(in the rows, 128 means zero)
One turn sends every row of this set to another row. A few are shown first. Where does it send the rows asked after them?
vos: [123  96 175 161 118 134 164 131 112 134 113  98 116 127 114 123 140 125
 150 132 127 120 106  97 159 136 121 125 117]
Pipu: [119 128 140 128 118 103 133 153 113 135 108 109 128 139 115 150 143 144
 138 112 155 128 140 128 173 119 125 126  90]
Dus: [107 115 157 165  95 122 152 127 115 119 106 103 126 152 101 108 130 134
 129 132 138 106 112 114 157 133 128 133 141]
rit: [114 110 122 125 137 120 166 117 119 127 104 128  93 154 107 155 176 138
 113 151 137 127 123 143 132 141 128 136 129]
ven: [109 114 116 123 138 107 152 134  94 133  83 120  92 140 106 139 164 148
 138 148 163 143 120 119 128 124 132 134 115]
vasi: [121 119 122 129 143 121 159 123  99 126 113 128 132 118  99 154 142 122
 111 128 128 134 115 141 142 108 110 126 100]
kiveb: [114 106 161 135 138 135 172 138 113 110 113 116  96 148 116 140 148 138
 126 136 140 162 108 132 140 163 127 154 136]
lunaz: [110 104 145 122 134 142 192 137 115 123 121 113  95 158 126 168 155 152
 113 128 132 141 119 143 145 125 130 126 123]
Ren: [122 106 162 176 105 123 154 143 121 134 116  92 123 146 107 113 150 129
 121 119 139 114 119 108 158 120 124 121 136]
Bize: [ 93 110 129 142 111 173 144 136  96 109 104 126 107 160 112 137 146 140
 111 145 142 112 130 123 154 127 115 134 133]
fiso: [108 127 121 119 137 130 140 137  92 132 115 136 125 135 107 151 150 135
 135 140 135 114 108 135 161 110 127 109  96]
bet: [116 124 113 130 139 131 130 134 110 143 105 121 136 145 103 149 153 131
 141 129 141 105 132 122 160 134 117 116  94]
Sodek: [115 123 132 118 121 115 155 123 116 117 122 112 125 119 116 163 135 135
 112 124 143 150 135 144 155 124 116 145  96]
rafi: [ 99 112 143 159 105 142 154 123 116 122  99  93 127 137 110 109 125 134
 138 126 139 111 122  96 152 145 118 142 128]
rog: [105  98 147 158 111 140 156 144  85 113 113 125 114 155  98 141 133 139
  99 136 149 133 118 128 146  98 118 123 139]
zokat: [109 101 148 173 111 133 152 135 122 143 112  83 118 133 114 121 141 128
 128 116 140 115 130  92 148 136 113 123 124]
zadi: [113 118 124 123 145 122 165 118 121 125 109 125  93 156 104 154 173 136
 117 158 138 129 119 138 137 143 130 140 128]
babim: [112 103 144 116 132 141 169 150  87 132 108 111  97 124 115 163 148 166
 132 133 154 146 123 120 138 107 127 140 107]
Lafu: [ 92 108 147 145 137 121 144 147  93 145 101 126  92 158 108 139 151 153
 144 142 127 151 102 109 128 143 133 126 121]
rebo: [113 131 125 129 129 131 133 146 124 145 103 100 137 152 113 144 151 146
 132 114 147 109 133 110 149 148 110 124  92]
samet: [112 120 118 120 141 109 152 136  93 131  86 113  98 142 108 139 163 142
 139 149 164 148 119 118 127 134 136 136 110]
penaz: [108 116 151 164  96 130 160 135 118 112 100 100 128 152 108 107 139 130
 128 128 143 106 115 118 160 130 125 129 144]
Zofav: [116 124 145 132 123 108 169 141 119 114 114 113 139 137 107 154 118 137
 118 107 147 134 132 146 165 110 114 139 111]
zene: [113 102 130 123 119 122 163 121 101 119 105 137 101 145 105 167 171 148
 115 155 141 119 122 147 132 136 131 140 119]
baz: [123  96 152 118 128 144 182 143  98 121 124 124 101 141 120 170 162 154
 112 135 138 130 120 145 142 120 132 134 115]
Lavun: [105 112 148 125 140 135 192 139 116 124 123 115  95 160 123 168 150 150
 115 133 125 141 114 138 146 123 131 128 120]
mebaz: [117  99 155 168 113 139 153 133 117 137 113  86 119 131 114 120 139 127
 132 114 133 115 123  90 152 143 115 129 116]
lames: [118 128 148 143 132 103 175 146 126 112 108 119 139 146  93 143 126 137
 115 112 152 113 109 135 158 117 105 130 122]
Fuzig: [ 99 115 166 134 135 131 154 154 111 128 116 118  85 156 118 137 146 162
 140 137 137 161 108 116 154 139 135 146 131]
dibur: [125 127 153 141 123  95 150 161 129 132 107 105 128 141 112 143 148 144
 118 101 149 124 133 120 160 125 110 133  96]
zorem: [111 107 157 157 113 133 160 121 115 133  99 100 125 126 117 108 133 135
 147 136 121 127 119  92 146 137 118 150 119]
pag: [114 122 118 133 144 136 167 122 117 122 110 126 148 142  95 151 128 125
 121 123 132 110 124 142 153 124 106 129 115]
Gaset: [103 108 121 119 124 118 150 130  90 130  88 125  96 128 100 159 156 161
 133 152 158 134 126 121 128 122 127 145 110]
barod: [114  86 151 161 111 116 143 149  91 124 113 113  95 130 111 148 144 127
 102 125 165 143 138 113 142 116 113 130 116]
degip: [119 104 178 156  99 124 155 121 113 134 118  97 121 148 109 127 138 127
 142 140 129 114 105 119 156 144 132 121 133]
dabu: [106 132 121 131 138 139 159 131 119 124 104 113 150 157  95 143 128 139
 128 125 151  99 109 126 148 140 107 121 119]
soter: [124 102 169 174 103 119 151 137 115 134 118  96 119 144 105 118 144 127
 123 120 132 111 114 108 157 132 127 120 129]
maku: [102 113 142 122 135 122 179 156  88 129 101 105  99 146 127 153 141 155
 137 125 150 160 113 118 136 115 136 125 102]
nif: [102  98 133 143 112 148 131 141 102 121 103 114  88 134 126 144 157 128
 115 133 158 122 151 108 151 145 110 141 111]
sope: [106 115 161 152  95 122 149 113 115 133 104  99 129 146 111 112 131 138
 140 145 125 120 118 115 143 144 130 147 134]
voli: [107 100 144 145 140 124 161 130  94 127  99 124 101 149 105 141 152 129
 129 139 129 151 102 126 115 166 124 133 127]
zil: [104 109 140 120 135 130 178 155  91 130 101 105  97 143 126 153 143 162
 139 125 159 156 115 118 142 110 135 124 109]
Bazat: [103 132 130 109 115 123 136 137 110 122 124 119 119 136 126 159 141 148
 134 134 150 129 128 138 174 125 134 129  91]
Luma: [ 94 111 138 162 101 140 158 126 119 122  96  90 122 140 114 116 131 127
 135 123 144 105 125 101 151 147 115 132 131]

sope -> degip
penaz -> Ren
Where do these go?
bet -> pag
zil -> ven
nif -> Bize
lames -> dibur
vasi -> Sodek
Dus -> soter
kiveb -> Fuzig
zene -> baz
zadi -> Lavun

One turn sends every row of this set to another row. A few are shown first. Where does it send the rows asked after them?
Sebil: [125 133 139 150 129 127 127 112 146 133 118 115 150 135 128 151 143 118
 123 132 128  92 145 141 134 148 123 140 155 102 115 150 120 115 123 134
 143 140 146 130 121 138]
kige: [128 133 112 126 149 132 124 131 111 126 140 160 114  95 128 106 139 120
 136 115 133 123 128 126 124 117 145 125 121 139 127 106 139 135 130 144
 121 127 104 130 142 110]
dis: [134 142 117 124 156 127 123 135 110 128 131 157 116  98 123 105 139 110
 134 114 132 124 133 130 122 118 136 123 114 131 134 113 140 140 135 153
 124 120 107 128 133 112]
pek: [130 137 122 118 148 126 120 133 106 134 130 155 116 102 133 105 137 120
 128 111 130 125 126 128 122 117 137 119 117 133 127 101 141 131 135 143
 123 114 104 134 142 111]
fuz: [136 137 129 119 134 124 119 149 116 135 149 154 119 114 114 116 139 120
 128 116 132 129 137 108 110 139 114 116 125 140 150 107 125 137 130 127
 115 116 110 140 149 108]
vimi: [127 121 135 129 145 129 130 108 144 119 115 118 138 145 135 144 130 121
 119 130 129  80 134 142 135 142 130 138 143  95 117 140 138 119 136 138
 125 136 141 124 114 146]
Mapek: [134 141 132 115 135 125 124 147 120 132 148 153 118 107 111 106 134 115
 135 111 132 129 136 116 112 146 113 118 119 143 148 108 133 147 132 134
 119 119 115 144 139 111]
Tos: [128 133 108 111 133 122 116 147 119 140 136 146 111  96 122 127 145 116
 133 123 115 144 116 113 136 115 127 132 122 154 144 125 124 138 134 140
 109 120 117 131 129 110]
kezaf: [116 125 141 132 109 119 149 126 143 138 113 106 156 147 148 133 117 132
 126 112 123 127 130 162 135 145 120 131 147 129 111 152 121 135 133 113
 131 127 153 136 129 131]
Riba: [151 115 109 135 151 127 124 122 129 124 101 110 149 150 114 162 137 132
 119 130 127 127 128 129 154 121 114 120 140 126 123 147 121 115 115 105
 133 142 150 110 132 129]
vobot: [133 138 117 110 141 124 115 147 115 140 135 139 116  99 122 135 139 111
 131 125 117 147 119 109 140 116 124 130 115 145 148 131 136 143 138 142
 117 111 110 129 128 111]
sumod: [133 115 143 119 113 125 140 131 147 129 118 113 149 158 140 129 108 147
 131 117 131 115 125 145 134 149 109 125 133 133 113 136 130 131 135  94
 122 130 151 131 128 129]
niz: [143 124 125 145 135 125 128 122 127 131 103 105 152 135 122 147 127 126
 124 112 121 136 139 139 154 131 119 114 152 124 106 146 117 108 104 107
 148 143 151 123 136 137]
lezag: [130 141 113 109 138 117 116 147 115 146 131 146 114 103 122 130 150 116
 124 124 123 138 118 114 129 116 122 130 124 143 146 124 127 141 139 143
 111 106 110 128 128 110]
Vibip: [113 130 146 138 111 133 144 131 150 114 113 123 156 145 149 128 118 137
 132 120 133 121 122 149 141 138 122 148 132 131 111 150 126 128 118 101
 129 128 153 145 139 145]
balom: [116 139 137 139 132 130 128 120 144 112 112 123 140 135 130 146 134 117
 127 131 129  97 128 133 146 137 130 148 152 105 119 156 125 113 109 127
 133 135 145 135 116 164]
fip: [135 138 132 117 135 129 126 150 117 130 153 148 120 113 111 118 131 122
 131 117 128 131 137 107 116 147 117 120 123 141 157 113 136 148 133 128
 121 119 106 146 144 107]
kuf: [137 119 111 140 137 117 132 127 123 128 105 115 146 143 117 162 127 136
 125 121 136 133 138 141 160 121 133 123 160 143 118 148 122 119 103 111
 140 137 154 123 132 140]
Vuru: [123 111 156 137 106 123 138 134 148 137 123 118 155 143 149 141 114 139
 136 121 140 120 141 145 140 146 116 148 139 141 115 146 124 129 128 113
 119 129 159 133 137 136]
zoke: [131 123 126 142 142 129 134 133 133 104 109 121 153 148 123 152 129 128
 126 120 129 138 137 133 155 126 120 126 147 128 123 160 114 117  96 101
 135 137 155 123 145 149]
Zavi: [118 123 145 142 110 131 152 127 149 136 116 121 143 152 147 143 115 149
 128 113 133 135 122 159 138 143 131 126 142 139 110 134 126 133 128 104
 131 149 133 142 131 135]
dokif: [131 138 121 121 150 131 122 129 109 127 138 158 117 100 127 108 130 123
 136 118 133 121 134 124 131 121 143 120 114 132 129 109 146 140 135 144
 130 114 100 132 136 109]
Befer: [126 130 127 116 130 130 129 147 121 129 157 154 116 108 112 114 140 120
 133 115 127 128 135 109 110 145 121 123 130 145 150 110 125 143 129 132
 114 125 115 144 147 109]
zin: [115 127 145 143 125 131 128 114 155 137 126 128 130 136 136 160 139 130
 127 132 134 100 139 137 142 137 135 133 155 108 111 146 126 118 124 140
 136 147 131 122 107 154]
Nam: [134 143 113 116 139 119 115 149 117 139 128 148 117 104 115 124 146 113
 131 123 121 147 123 116 130 116 117 127 112 153 148 125 128 147 138 139
 118 119 112 127 126 106]
tuvig: [127 123 144 146 136 135 131 116 137 125 111 112 138 132 127 150 131 114
 119 122 133  90 138 139 140 143 134 149 153 110 121 133 138 110 119 139
 134 151 145 145 126 153]
gubil: [141 116 135 152 144 136 131 128 139 130 118 114 139 142 123 167 136 130
 121 115 127 148 138 132 150 129 122 112 146 126 119 147 120 109 104 111
 132 158 139 117 140 146]

vimi -> sumod
Zavi -> gubil
Where do these go?
Vibip -> zoke
Vuru -> kuf
niz -> Sebil
lezag -> pek
dokif -> fip
kige -> Befer
Mapek -> Nam

